500 stands for zero in the data rows.
Every row has a hidden score from 0 to 20. What is each row's score? 10 is about the middle. The score is a weighted sum of the row's numbers plus the product of two more (or one squared), each taken from its middle value.
[625,353,475,386,532,356,425,466,279,362,584,655,487,540,338,417,610,316,
 520,514,475,434,668,487,472,381,382,537,586,598,482,632] -> 15
[624,312,543,453,555,632,417,290,589,657,426,353,554,515,526,326,327,650,
 426,584,496,560,574,681,514,659,714,533,338,488,476,639] -> 6
[515,483,427,474,447,550,553,402,494,589,462,507,417,434,583,426,385,491,
 448,614,670,383,472,535,642,431,542,419,609,491,599,560] -> 8
[482,396,622,448,353,438,341,446,397,296,624,621,485,495,383,605,528,443,
 517,381,449,543,519,305,507,357,253,534,566,265,410,354] -> 14
[522,481,497,418,348,575,423,485,526,574,453,471,254,578,374,513,311,722,
 400,446,579,661,669,640,425,417,519,564,452,518,341,683] -> 10
[622,485,469,655,514,572,629,565,513,666,531,394,368,573,553,386,473,430,
 414,619,678,376,511,599,484,509,555,543,532,698,684,674] -> 11
[413,526,510,419,544,527,475,483,507,363,423,538,410,458,382,546,533,735,
 421,325,399,668,710,613,312,440,530,634,586,517,403,460] -> 11
[559,577,539,527,639,509,501,432,426,380,412,453,371,655,298,399,569,589,
 530,397,541,753,677,423,391,536,367,620,411,538,345,507] -> 13
[545,438,526,410,545,338,305,485,435,332,502,662,586,588,315,402,754,371,
 568,570,305,507,658,305,481,394,205,538,583,471,325,511] -> 9
[633,531,370,667,530,575,604,553,539,620,584,374,352,536,507,391,483,398,
 332,610,666,472,495,606,574,490,580,628,539,695,663,709] -> 15
[497,488,567,609,497,595,691,645,697,562,564,530,620,637,622,639,486,389,
 656,642,391,231,378,555,696,697,574,316,371,465,553,500] -> 11
[511,528,494,497,536,513,564,607,673,569,473,437,472,436,604,416,561,512,
 433,524,511,466,560,637,376,527,625,552,677,778,697,541] -> 9
[685,329,402,616,599,443,632,470,712,439,511,358,564,535,615,378,407,574,
 550,465,336,323,431,517,489,503,723,406,246,382,517,583] -> 5
[571,359,488,510,350,549,393,372,660,505,456,306,435,432,530,399,202,695,
 465,356,480,458,585,437,654,429,432,569,348,295,329,586] -> 5
[314,589,437,358,513,482,544,500,686,524,363,534,525,303,660,481,526,580,
 494,462,505,384,470,491,466,399,583,431,792,515,644,348] -> 11
[416,592,603,505,388,764,472,439,600,811,539,448,660,614,543,529,422,384,
 488,729,524,578,452,767,659,807,582,425,438,555,561,569] -> 9
[602,560,481,609,446,585,778,562,645,560,560,529,704,571,500,650,494,305,
 584,676,408,248,321,558,721,676,622,352,383,449,599,444] -> 14
[483,522,622,441,395,634,445,332,374,517,360,452,508,551,329,590,394,735,
 418,496,569,790,717,591,384,570,521,617,489,538,355,442] -> 9
[579,485,589,313,522,451,363,266,364,500,573,529,727,450,376,463,609,421,
 375,573,451,568,541,540,514,494,525,519,480,526,482,460] -> 9
[610,361,494,435,651,386,385,483,408,312,558,584,623,605,329,377,730,299,
 551,540,417,517,588,375,479,576,256,566,513,520,412,509] -> 9
[353,505,406,792,661,469,314,751,407,483,479,375,561,700,639,529,626,545,
 569,716,428,548,532,447,282,425,242,582,498,563,487,449] -> 10
[439,251,496,532,370,552,268,438,497,428,606,515,554,596,459,612,475,464,
 428,411,410,502,537,413,415,412,299,500,470,247,436,477] -> 3
[500,262,440,333,543,531,438,548,781,502,468,411,451,384,613,258,364,748,
 549,329,362,398,539,633,453,616,670,496,479,472,432,647] -> 6
[523,549,587,704,367,636,454,473,655,595,487,335,354,566,593,601,370,469,
 365,538,621,527,484,485,526,394,420,571,518,458,624,498] -> 5
[538,639,299,583,554,322,780,572,466,540,530,647,470,521,512,576,605,386,
 521,344,433,427,220,394,544,454,738,334,233,475,486,540] -> 14
[426,707,603,571,383,669,517,481,559,565,510,471,414,484,471,627,370,354,
 515,469,606,469,379,494,796,560,344,479,433,346,519,424] -> 12
[647,360,549,605,435,516,699,473,512,345,476,516,561,575,355,709,423,672,
 488,464,399,548,609,477,382,584,593,475,387,360,427,423] -> 10
[410,309,446,258,561,417,359,523,466,309,698,690,633,516,451,427,745,520,
 553,388,252,456,584,438,381,383,483,520,613,532,419,391] -> 9
[666,281,468,508,611,467,626,517,695,446,472,376,513,583,662,397,386,661,
 603,423,389,236,449,457,491,478,706,387,211,427,484,505] -> 5
[514,533,238,686,437,367,725,588,538,552,562,662,505,523,470,559,562,395,
 539,411,347,532,153,473,449,592,760,252,263,388,466,607] -> 11
[483,373,509,542,390,630,412,504,478,511,477,474,279,647,345,503,294,689,
 453,451,543,668,798,656,398,503,411,571,486,470,300,698] -> 11
[476,268,531,272,527,482,302,559,507,381,589,694,589,473,459,501,650,489,
 494,472,286,423,594,583,375,406,488,509,647,456,445,545] -> 8
[643,307,634,362,507,526,489,305,587,631,365,368,539,368,498,300,276,712,
 502,528,556,518,560,619,570,801,671,468,362,515,439,545] -> 8
[492,527,268,609,448,396,697,653,488,518,575,684,442,578,536,626,564,409,
 536,394,412,507,237,444,550,515,705,362,263,433,428,585] -> 13
[522,566,388,478,526,508,603,454,425,477,483,526,374,415,545,410,447,413,
 524,573,749,462,402,492,635,438,551,475,646,577,636,520] -> 13
[461,582,445,445,455,567,449,476,499,533,407,586,288,459,565,476,412,459,
 530,607,676,443,451,463,614,241,515,432,685,477,568,594] -> 10
[378,663,253,415,493,341,627,659,453,551,520,723,387,336,422,410,626,513,
 498,264,451,606,317,547,502,506,675,468,499,610,408,584] -> 15
[473,591,417,590,624,460,722,515,527,354,438,506,555,398,707,648,572,388,
 555,528,551,360,330,388,554,492,611,380,517,390,686,315] -> 11
[652,345,591,436,575,491,496,288,544,569,377,332,607,386,519,308,350,662,
 445,543,538,508,589,586,614,688,624,584,396,570,464,571] -> 8
[558,512,586,505,466,594,602,610,455,668,493,522,451,605,513,450,441,306,
 616,636,623,352,459,651,716,608,417,444,479,646,533,600] -> 10
[430,642,493,450,446,565,500,241,534,589,432,448,610,432,602,507,446,573,
 326,675,679,554,458,498,675,420,613,520,640,580,677,352] -> 10
[428,604,622,559,316,646,439,497,630,606,424,441,444,559,523,621,333,403,
 572,506,511,460,437,525,722,544,327,410,444,409,464,492] -> 7
[571,407,497,512,681,268,436,490,340,277,551,673,613,587,290,327,852,372,
 605,591,342,509,582,326,446,505,260,553,560,561,379,433] -> 11
[596,423,585,418,639,321,306,481,436,309,465,676,565,608,309,421,776,321,
 602,612,324,503,629,312,487,366,222,554,602,504,344,521] -> 11
[439,565,593,572,565,529,349,555,340,601,485,300,655,506,692,668,428,557,
 437,685,613,634,525,586,387,493,496,586,501,654,650,458] -> 13
[562,389,485,482,550,344,523,503,499,249,713,643,690,622,471,575,698,364,
 580,542,259,350,488,377,441,360,517,440,479,429,484,375] -> 11
[456,568,659,545,536,505,362,519,335,662,437,291,693,488,670,617,407,608,
 452,703,565,569,565,593,363,460,479,523,499,641,584,400] -> 8
[630,490,347,631,406,551,562,539,554,639,570,390,394,603,510,375,432,446,
 360,658,641,465,633,611,551,446,557,608,569,817,646,753] -> 19
[670,247,394,442,533,574,443,450,629,577,475,340,368,526,534,233,250,545,
 542,462,530,382,560,632,567,558,601,523,368,494,410,847] -> 9
[510,342,410,490,577,403,333,472,493,392,604,624,620,616,332,375,748,403,
 501,586,321,525,558,380,445,561,302,509,486,437,382,518] -> 8
[468,617,686,452,427,640,560,419,548,783,394,452,691,491,514,551,445,408,
 498,700,568,451,465,651,725,765,509,444,487,599,552,447] -> 10
[474,628,418,467,473,507,515,496,427,538,447,574,323,348,566,466,466,474,
 482,592,689,480,410,485,674,319,512,443,605,456,549,555] -> 11
[469,666,391,581,314,444,532,465,343,511,545,635,295,461,368,518,419,472,
 469,280,580,675,280,387,650,380,476,467,347,387,335,545] -> 13
[379,538,514,376,482,552,450,482,598,401,451,501,427,440,362,479,439,736,
 496,302,390,679,758,637,285,535,539,567,620,526,356,535] -> 11
[403,342,490,557,397,478,267,420,507,332,637,528,499,628,415,518,505,457,
 502,404,381,567,529,421,374,391,295,482,525,336,426,411] -> 5
[562,422,552,507,417,526,418,371,672,496,463,298,397,423,559,385,215,619,
 540,339,503,459,552,466,636,479,444,545,357,287,358,600] -> 9
[602,529,465,694,555,481,772,600,637,480,504,419,538,591,614,545,581,446,
 543,576,481,303,419,416,374,526,674,422,484,644,719,407] -> 7
[410,554,383,724,603,456,531,785,422,416,636,378,599,588,774,750,530,557,
 552,586,437,414,382,475,311,400,551,434,316,478,638,351] -> 9
[586,347,492,432,538,385,526,534,477,269,690,636,648,586,492,594,658,372,
 584,472,301,357,483,381,436,444,542,401,428,394,503,440] -> 9
[616,381,547,410,540,474,453,246,674,597,398,288,597,435,527,263,314,685,
 441,520,499,534,570,586,577,659,663,531,391,609,481,570] -> 6
[575,641,599,561,529,566,570,384,541,714,358,300,545,474,549,447,485,471,
 340,623,660,548,555,598,450,601,617,545,550,764,716,494] -> 10
[429,734,578,522,469,573,526,351,441,368,436,477,325,376,570,558,392,441,
 532,408,747,516,334,330,643,291,414,480,627,308,608,273] -> 19
[380,461,537,335,565,610,462,479,478,415,443,531,424,490,376,503,479,748,
 535,264,425,634,784,562,275,511,521,547,513,505,323,436] -> 10
[503,497,602,455,431,442,291,392,417,316,609,575,457,545,403,607,526,377,
 448,400,454,526,595,360,558,193,261,589,540,312,435,442] -> 10
[361,629,422,489,569,428,434,699,435,460,626,419,617,403,687,564,568,617,
 492,526,411,478,512,558,349,317,539,614,639,637,607,425] -> 11
[531,631,571,700,451,597,589,459,574,527,490,354,374,410,490,546,410,442,
 422,450,675,494,431,395,515,538,446,557,555,448,655,458] -> 10
[647,188,380,465,476,524,429,468,682,615,465,345,402,548,543,227,235,646,
 524,502,490,374,608,634,555,559,582,486,355,545,391,834] -> 7
[454,591,450,561,279,407,521,476,367,537,449,658,282,513,449,618,437,442,
 478,276,576,668,300,350,574,375,434,451,373,390,415,484] -> 9
[534,486,506,535,565,637,509,463,463,395,434,447,424,624,264,459,493,612,
 505,404,532,673,680,430,438,672,343,653,450,393,288,545] -> 13
[578,453,549,504,493,549,422,353,665,492,452,306,326,429,545,385,234,624,
 511,316,527,449,473,472,631,445,497,524,302,253,393,574] -> 9
[443,533,427,471,315,465,490,428,428,794,374,623,512,490,438,528,441,525,
 406,525,517,682,420,606,547,633,635,404,385,573,373,632] -> 9
[525,596,688,431,419,585,584,436,526,778,414,466,700,429,476,521,428,450,
 508,725,584,499,493,679,789,838,533,432,456,668,510,487] -> 10
[635,627,523,686,779,510,646,544,486,541,365,387,414,600,510,331,733,296,
 545,589,630,466,398,417,377,600,458,555,501,680,679,487] -> 10
[481,497,386,611,465,523,364,682,304,578,625,367,492,571,641,563,385,496,
 482,677,576,513,569,631,417,354,426,573,479,615,538,628] -> 15
[479,588,436,512,568,537,666,486,584,465,407,500,533,487,739,653,505,401,
 588,560,548,289,326,437,504,413,671,297,464,374,674,355] -> 9
[569,348,593,343,454,422,333,330,358,433,557,592,722,525,384,510,605,474,
 403,618,453,611,615,498,494,497,465,556,558,619,498,451] -> 8
[407,629,633,610,523,559,315,577,346,636,564,332,714,492,643,649,438,582,
 442,756,537,665,554,599,390,430,458,577,523,569,554,463] -> 8
[489,602,653,529,534,467,428,485,264,589,452,350,696,459,644,656,468,544,
 465,704,575,570,573,532,413,459,492,603,572,655,627,386] -> 9
[457,659,252,530,377,311,613,607,396,631,525,695,247,436,367,349,502,476,
 475,405,550,567,337,539,605,464,593,463,477,623,354,760] -> 18
[482,349,600,338,375,479,305,375,421,496,560,577,729,501,394,481,546,476,
 511,614,395,594,616,560,425,635,455,468,583,518,400,499] -> 8
[393,512,561,534,386,615,502,405,387,380,440,433,305,568,384,660,361,763,
 472,228,592,661,658,391,406,480,359,625,396,331,327,321] -> 12
[470,501,678,443,361,642,566,483,515,761,380,517,678,476,474,560,427,497,
 544,718,585,489,436,634,681,876,510,391,479,617,525,393] -> 10
[512,513,599,566,599,584,549,569,652,724,351,480,592,633,474,431,584,347,
 600,681,471,362,435,485,668,727,321,411,429,520,460,488] -> 7
[399,547,402,703,555,412,544,737,580,481,632,329,688,569,745,695,465,604,
 583,590,348,334,473,418,334,406,560,409,422,499,588,432] -> 8
[455,629,571,582,555,504,416,501,332,620,586,292,721,464,664,625,454,610,
 354,694,609,589,505,548,488,437,520,630,480,633,644,410] -> 10
[347,598,411,353,533,538,532,476,615,503,398,533,515,309,683,506,546,535,
 443,458,543,402,420,519,492,382,608,463,725,484,680,370] -> 8
[506,524,526,369,599,666,519,396,425,398,497,506,474,484,342,538,487,585,
 463,310,476,631,704,624,350,470,575,629,509,439,412,496] -> 11
[543,385,544,547,438,551,448,353,709,521,481,302,425,398,548,402,233,676,
 481,336,480,397,483,421,646,501,463,540,348,193,375,560] -> 14
[632,604,478,636,554,522,768,600,635,506,594,406,501,618,659,556,550,367,
 547,574,566,332,417,466,458,491,719,464,443,655,749,490] -> 11
[357,611,340,409,469,406,562,603,519,623,489,717,381,449,504,448,581,496,
 491,302,426,516,359,581,445,439,661,425,501,559,457,613] -> 13
[482,442,444,673,559,533,386,682,334,583,595,375,496,567,642,587,407,520,
 471,695,559,431,533,604,417,366,425,572,501,550,558,634] -> 14
[630,264,499,346,467,468,346,524,327,400,621,689,395,624,368,467,546,343,
 530,549,495,478,611,546,493,372,424,526,557,520,442,662] -> 11
[560,513,317,507,397,422,627,631,242,621,529,732,249,537,388,418,502,377,
 564,429,614,583,316,563,596,493,589,460,398,572,347,742] -> 16
[706,492,457,759,574,535,784,588,646,442,561,399,545,599,575,583,536,357,
 462,611,540,362,383,481,453,550,698,494,497,606,796,503] -> 8
[602,614,502,622,632,539,607,596,641,592,414,364,402,563,548,367,628,410,
 455,600,637,435,403,450,485,645,476,597,541,656,654,577] -> 11
[577,619,734,410,544,611,594,406,460,700,340,482,619,491,476,543,482,369,
 534,674,633,471,411,617,731,720,561,456,478,682,604,437] -> 11
[540,589,566,705,402,573,542,512,542,479,458,385,324,469,500,560,423,468,
 448,478,627,551,491,418,528,473,416,596,595,498,592,478] -> 9
[360,491,413,748,572,452,505,792,501,425,517,370,637,606,753,766,510,567,
 604,583,328,340,476,405,235,377,482,434,475,442,582,360] -> 5
[620,465,577,621,463,632,707,635,556,545,472,486,679,614,609,698,463,248,
 581,626,448,269,433,599,680,665,502,378,374,448,612,520] -> 6
[545,425,423,479,636,352,398,474,442,309,632,602,622,551,270,283,775,377,
 561,524,334,554,536,331,475,567,305,539,541,485,347,499] -> 12
[567,347,524,460,668,417,333,526,373,346,533,642,531,684,380,397,781,325,
 578,563,414,534,524,386,395,464,273,522,475,479,421,464] -> 8
[341,587,570,704,424,588,323,647,388,481,608,302,475,531,713,748,347,579,
 476,474,597,548,408,393,406,277,280,577,459,301,566,348] -> 4
[474,580,450,726,576,340,598,726,491,360,575,383,632,489,694,736,512,494,
 593,589,437,405,344,381,357,397,528,453,488,486,668,307] -> 7
[498,660,495,690,394,594,503,477,623,554,472,323,330,514,552,563,408,459,
 384,453,630,539,468,441,502,399,447,568,517,501,643,492] -> 8
[624,426,610,484,514,556,414,360,605,468,426,337,285,476,551,389,247,617,
 542,336,556,456,444,481,610,391,499,517,289,279,399,522] -> 8
[462,550,587,325,512,498,540,414,577,400,500,519,431,448,385,484,478,756,
 443,274,441,628,701,547,358,455,591,595,600,550,459,460] -> 12
[391,559,641,370,507,583,554,655,682,683,430,575,509,430,577,512,504,458,
 580,533,444,348,478,725,611,683,516,381,558,562,548,459] -> 8
[568,506,485,513,519,592,502,372,521,392,483,417,500,633,237,413,465,620,
 454,428,495,674,765,399,504,606,348,692,497,476,290,581] -> 13
[477,610,455,484,585,566,543,580,714,597,442,413,399,439,608,424,542,472,
 420,465,508,422,571,660,358,506,669,532,660,720,729,629] -> 18
[413,634,315,515,355,465,495,424,416,719,468,597,499,470,416,493,480,492,
 361,489,530,749,380,609,600,620,653,475,374,591,389,660] -> 15
[482,417,606,351,445,423,342,341,416,453,503,597,697,471,365,525,582,403,
 482,589,404,575,703,506,456,586,429,545,672,539,461,505] -> 10
[509,703,522,374,526,564,510,250,384,576,275,440,561,375,585,518,466,455,
 402,624,725,560,476,533,609,412,618,491,601,617,664,381] -> 8
[494,494,513,589,598,544,457,418,535,429,388,475,418,683,276,438,548,647,
 505,477,456,694,695,420,358,552,353,602,464,469,311,506] -> 10
[430,540,616,367,567,509,542,463,558,412,434,524,418,416,350,468,479,780,
 484,280,438,598,690,565,293,494,556,546,600,511,410,415] -> 11
[506,370,610,303,389,492,282,376,421,508,549,581,661,567,415,522,530,468,
 441,595,463,604,660,541,463,488,452,519,568,557,461,480] -> 6
[507,421,569,343,471,462,312,326,414,468,554,546,689,520,402,497,577,442,
 398,557,450,595,618,517,460,505,466,530,551,559,509,484] -> 9
[426,505,552,388,515,540,526,491,590,452,531,516,452,348,364,520,457,783,
 394,319,445,672,679,626,411,602,569,598,543,438,376,487] -> 14
[516,576,760,431,466,634,582,477,483,720,414,497,612,463,502,546,429,391,
 566,685,650,521,451,674,751,871,515,439,484,628,561,465] -> 12
[662,578,514,637,600,500,783,616,556,499,501,414,493,622,670,584,588,369,
 534,557,592,309,415,436,408,434,683,460,420,677,778,414] -> 8
[475,440,537,473,380,452,305,471,387,289,614,588,495,499,394,615,559,396,
 520,402,422,577,491,356,511,328,268,566,535,277,369,423] -> 11
[437,549,423,489,288,397,550,470,350,678,392,650,534,429,356,453,472,548,
 482,489,498,732,454,532,551,675,576,447,501,631,304,560] -> 11
[388,619,297,398,436,321,603,662,448,534,489,745,362,370,465,447,632,493,
 522,275,393,625,372,559,511,497,653,490,551,601,388,615] -> 16
[540,529,233,497,330,439,570,570,326,657,549,714,279,590,385,425,467,392,
 500,463,565,571,386,572,619,411,612,478,407,605,351,810] -> 17
[467,567,438,664,619,483,553,752,394,414,603,395,605,592,757,752,528,482,
 642,601,439,364,364,460,304,384,593,434,368,471,626,391] -> 10
[397,684,542,694,504,491,426,647,259,406,561,372,422,431,603,714,433,590,
 520,464,605,550,388,367,440,283,329,587,462,359,539,297] -> 9
[493,279,552,288,587,423,407,547,423,334,596,686,623,482,427,476,688,414,
 570,395,327,445,636,507,339,459,434,494,641,493,488,419] -> 6
[578,589,648,577,515,548,630,433,490,648,400,393,523,504,536,478,533,495,
 408,659,692,544,499,536,461,617,613,583,619,769,734,408] -> 9
[478,392,558,233,625,350,420,494,435,309,561,686,567,405,423,439,714,411,
 587,333,369,422,547,429,362,390,456,464,637,514,515,352] -> 8
[568,369,593,465,394,583,512,438,460,507,465,520,322,589,273,475,302,684,
 527,461,549,603,760,570,418,534,470,548,553,485,303,641] -> 13
[428,695,528,429,525,561,491,303,441,573,291,430,531,390,617,514,460,480,
 419,605,708,580,475,549,573,464,576,471,619,581,659,367] -> 7
[487,284,416,351,531,492,489,528,756,470,504,434,472,374,596,249,403,782,
 517,315,367,385,527,574,466,598,664,521,493,489,471,574] -> 7
[504,438,537,331,440,477,351,356,406,481,611,551,720,459,378,479,565,451,
 437,558,458,592,601,523,507,593,496,533,551,533,460,541] -> 11
[499,326,428,451,433,407,462,549,578,352,695,604,698,609,545,617,624,389,
 586,510,222,361,511,444,391,502,527,354,411,351,457,495] -> 8
[470,583,230,587,468,376,564,584,430,606,470,653,434,597,357,341,650,416,
 527,431,462,647,368,362,563,558,452,491,384,560,297,655] -> 12
[579,278,410,423,467,467,321,473,411,399,694,638,475,588,345,414,541,376,
 469,573,417,487,600,576,511,437,432,517,544,497,415,713] -> 13
[473,644,427,477,399,405,548,413,347,689,427,606,488,495,456,492,525,449,
 412,462,566,728,362,559,579,556,637,480,395,641,442,583] -> 14
[460,667,601,410,493,503,582,243,464,609,345,455,604,390,601,491,462,578,
 366,615,730,485,481,435,622,405,577,473,644,604,717,247] -> 9
[526,340,408,437,450,424,418,571,535,336,626,586,675,613,513,619,597,363,
 566,496,235,379,620,451,408,410,487,405,440,401,415,551] -> 11
[539,549,268,551,491,409,569,538,423,624,405,627,440,625,372,394,618,401,
 471,439,476,560,391,392,594,535,449,499,344,545,327,659] -> 12
[528,448,493,511,384,665,550,615,531,720,542,545,452,590,490,500,383,357,
 548,686,601,378,469,701,766,692,461,440,443,579,503,686] -> 10
[506,534,607,606,512,540,728,616,661,569,538,510,661,529,618,642,497,313,
 648,628,386,256,432,577,714,791,528,323,384,439,544,488] -> 12
[589,543,433,704,662,523,590,574,595,562,419,406,454,622,496,372,677,346,
 518,656,599,521,461,427,416,660,455,582,541,706,650,559] -> 9
[546,251,468,476,502,392,442,540,571,335,598,626,686,644,517,635,647,423,
 579,554,189,325,503,423,360,428,525,348,429,377,449,465] -> 6
[447,575,619,487,481,624,484,319,408,386,372,396,259,590,385,647,345,677,
 466,192,602,624,678,394,392,390,391,614,403,343,378,362] -> 11
[582,444,624,319,491,417,418,338,310,414,621,625,673,433,354,501,633,420,
 446,588,484,616,561,506,575,578,511,583,573,536,478,455] -> 14
[622,306,559,454,512,633,457,283,578,645,418,299,629,496,512,297,273,688,
 397,542,494,472,686,659,544,685,627,559,377,498,454,625] -> 4
[498,577,618,436,557,555,509,272,434,567,269,469,579,374,583,538,452,493,
 417,674,723,551,462,520,585,508,573,467,646,585,674,332] -> 6
[613,536,397,607,475,626,581,531,566,661,581,355,343,618,557,376,433,392,
 372,572,695,422,508,590,502,439,588,574,532,709,712,713] -> 13
[441,576,616,556,346,649,398,358,474,385,479,433,286,537,342,679,291,673,
 419,291,587,775,626,457,453,411,348,606,414,241,339,418] -> 11
[389,645,481,394,622,488,561,511,490,403,470,608,491,245,587,477,608,517,
 506,458,574,505,414,443,582,336,547,478,710,463,610,299] -> 12
[398,748,530,422,406,590,502,295,478,641,425,432,582,377,688,544,449,473,
 329,666,694,597,493,656,611,544,608,519,619,532,703,435] -> 10
[341,589,557,407,507,586,581,629,723,635,477,567,537,396,549,473,516,466,
 610,495,390,319,466,690,605,774,552,378,606,546,557,550] -> 12
[461,470,635,485,282,575,469,359,561,451,420,390,340,529,357,638,220,753,
 483,274,623,682,636,403,454,493,365,559,452,347,328,354] -> 17
[461,518,669,352,572,535,617,639,559,574,402,589,563,405,536,495,561,371,
 707,499,502,360,413,584,632,664,473,407,589,619,530,354] -> 11
[593,297,562,469,376,613,375,375,662,472,422,357,326,532,581,456,210,655,
 537,335,500,435,489,418,594,410,487,543,367,246,402,589] -> 8
[571,351,433,479,560,398,390,495,387,334,644,591,705,621,357,408,751,342,
 468,587,407,505,621,364,542,526,212,641,505,500,399,482] -> 8
[508,508,473,498,515,511,633,572,679,566,479,444,530,402,539,376,572,613,
 400,478,481,373,531,510,369,502,637,544,720,746,700,462] -> 5
[402,618,483,641,406,459,403,590,387,469,577,256,522,443,678,687,348,562,
 501,471,604,553,414,407,487,361,336,599,462,448,529,331] -> 7
[449,371,528,297,585,288,382,535,541,331,550,640,639,395,433,410,701,494,
 524,394,258,447,647,503,334,433,439,486,704,598,482,467] -> 9
[442,760,512,477,447,614,503,349,413,435,368,462,322,349,590,627,396,394,
 490,400,742,512,331,368,639,272,444,480,558,258,597,320] -> 13
[465,620,523,603,556,406,466,749,326,560,584,417,415,476,633,524,450,563,
 557,668,596,410,489,565,446,306,450,592,605,625,533,585] -> 14
[310,584,415,518,583,480,426,751,496,519,639,381,615,359,717,585,541,652,
 452,483,427,483,431,570,324,424,534,567,577,521,609,409] -> 7
[659,359,621,475,491,557,410,341,660,493,461,300,369,490,551,375,203,660,
 492,348,571,438,475,429,653,356,488,541,304,327,412,542] -> 6
[594,674,579,677,478,541,580,417,539,532,462,330,372,488,539,551,453,440,
 360,460,676,476,466,386,551,329,451,604,514,550,697,447] -> 9
[646,482,461,726,480,445,741,628,715,530,469,371,589,467,596,570,490,432,
 491,619,505,358,420,477,462,610,630,413,487,608,678,495] -> 5
[595,521,466,675,529,532,695,618,664,499,490,406,480,633,672,601,558,378,
 537,583,462,360,431,492,384,514,675,441,473,592,699,479] -> 8
[476,714,515,641,364,642,550,478,572,564,516,349,291,511,577,568,407,428,
 426,397,695,509,416,427,478,436,473,542,493,440,693,457] -> 9
[552,400,480,393,485,345,383,596,350,371,619,665,389,480,384,396,607,422,
 533,520,445,472,575,556,512,416,410,541,611,546,390,701] -> 18
[492,529,500,487,550,574,592,651,644,587,468,458,419,395,622,458,566,494,
 465,480,531,435,504,649,372,616,655,534,655,661,698,582] -> 10
[470,603,461,593,651,431,527,425,506,449,333,496,492,502,565,383,656,414,
 506,641,555,516,488,369,605,441,342,524,642,504,536,365] -> 9
[469,544,296,522,345,356,531,643,413,645,480,710,195,531,456,433,483,461,
 476,436,539,595,345,587,579,446,581,460,459,605,373,812] -> 18
[489,534,265,504,315,440,578,591,338,689,552,689,283,540,420,420,452,378,
 510,421,575,593,363,597,570,526,575,422,376,537,356,761] -> 13
[491,599,553,722,408,602,549,519,591,545,504,377,308,464,538,573,410,505,
 409,467,660,527,429,448,515,532,444,540,507,434,640,463] -> 8
[473,347,449,254,655,498,483,483,690,537,430,418,428,458,651,267,441,696,
 593,253,419,342,586,537,399,489,662,460,366,538,487,476] -> 5
[550,367,432,494,575,368,486,530,498,244,653,634,645,650,503,618,714,363,
 565,513,243,351,472,389,402,345,533,432,443,420,507,434] -> 11
[563,545,464,471,541,501,630,460,366,485,462,535,398,409,557,427,462,400,
 522,591,769,430,421,475,659,394,515,506,660,567,625,480] -> 14
[526,629,610,656,431,610,524,506,541,551,400,363,281,506,544,573,392,430,
 459,440,707,520,470,442,434,436,416,518,518,496,662,423] -> 5
[460,573,447,729,657,417,547,742,437,448,563,328,709,514,751,732,525,468,
 609,637,367,348,476,490,341,416,522,459,403,484,556,461] -> 15
[392,336,456,258,488,435,316,574,591,421,560,654,585,408,439,473,625,517,
 496,387,264,445,619,556,318,483,481,447,651,456,445,521] -> 5
[388,324,455,251,568,457,335,561,461,361,644,666,634,485,453,438,697,483,
 579,381,275,434,665,483,358,415,446,503,612,510,381,461] -> 10
[496,481,208,581,355,433,551,589,373,647,550,680,316,522,368,399,456,435,
 471,460,500,586,403,600,618,534,576,460,412,552,301,860] -> 18
[308,557,454,503,579,457,386,741,527,525,540,422,582,393,691,594,513,630,
 550,543,387,468,507,611,252,446,533,508,634,576,584,450] -> 7
[449,511,579,359,554,562,493,473,510,423,440,547,386,434,403,561,490,712,
 440,322,479,661,657,647,310,522,576,570,513,482,446,458] -> 10
[471,456,611,473,373,462,314,441,353,309,630,613,480,481,382,597,536,398,
 511,421,441,555,538,394,519,347,238,542,528,236,363,377] -> 12
[406,657,545,527,380,589,471,352,513,460,401,462,381,390,610,621,355,477,
 474,462,683,495,407,363,651,296,395,474,613,274,574,335] -> 13
[327,578,457,547,654,473,395,731,445,434,582,408,576,402,726,605,564,555,
 512,510,428,493,488,599,284,420,505,593,636,577,649,471] -> 13
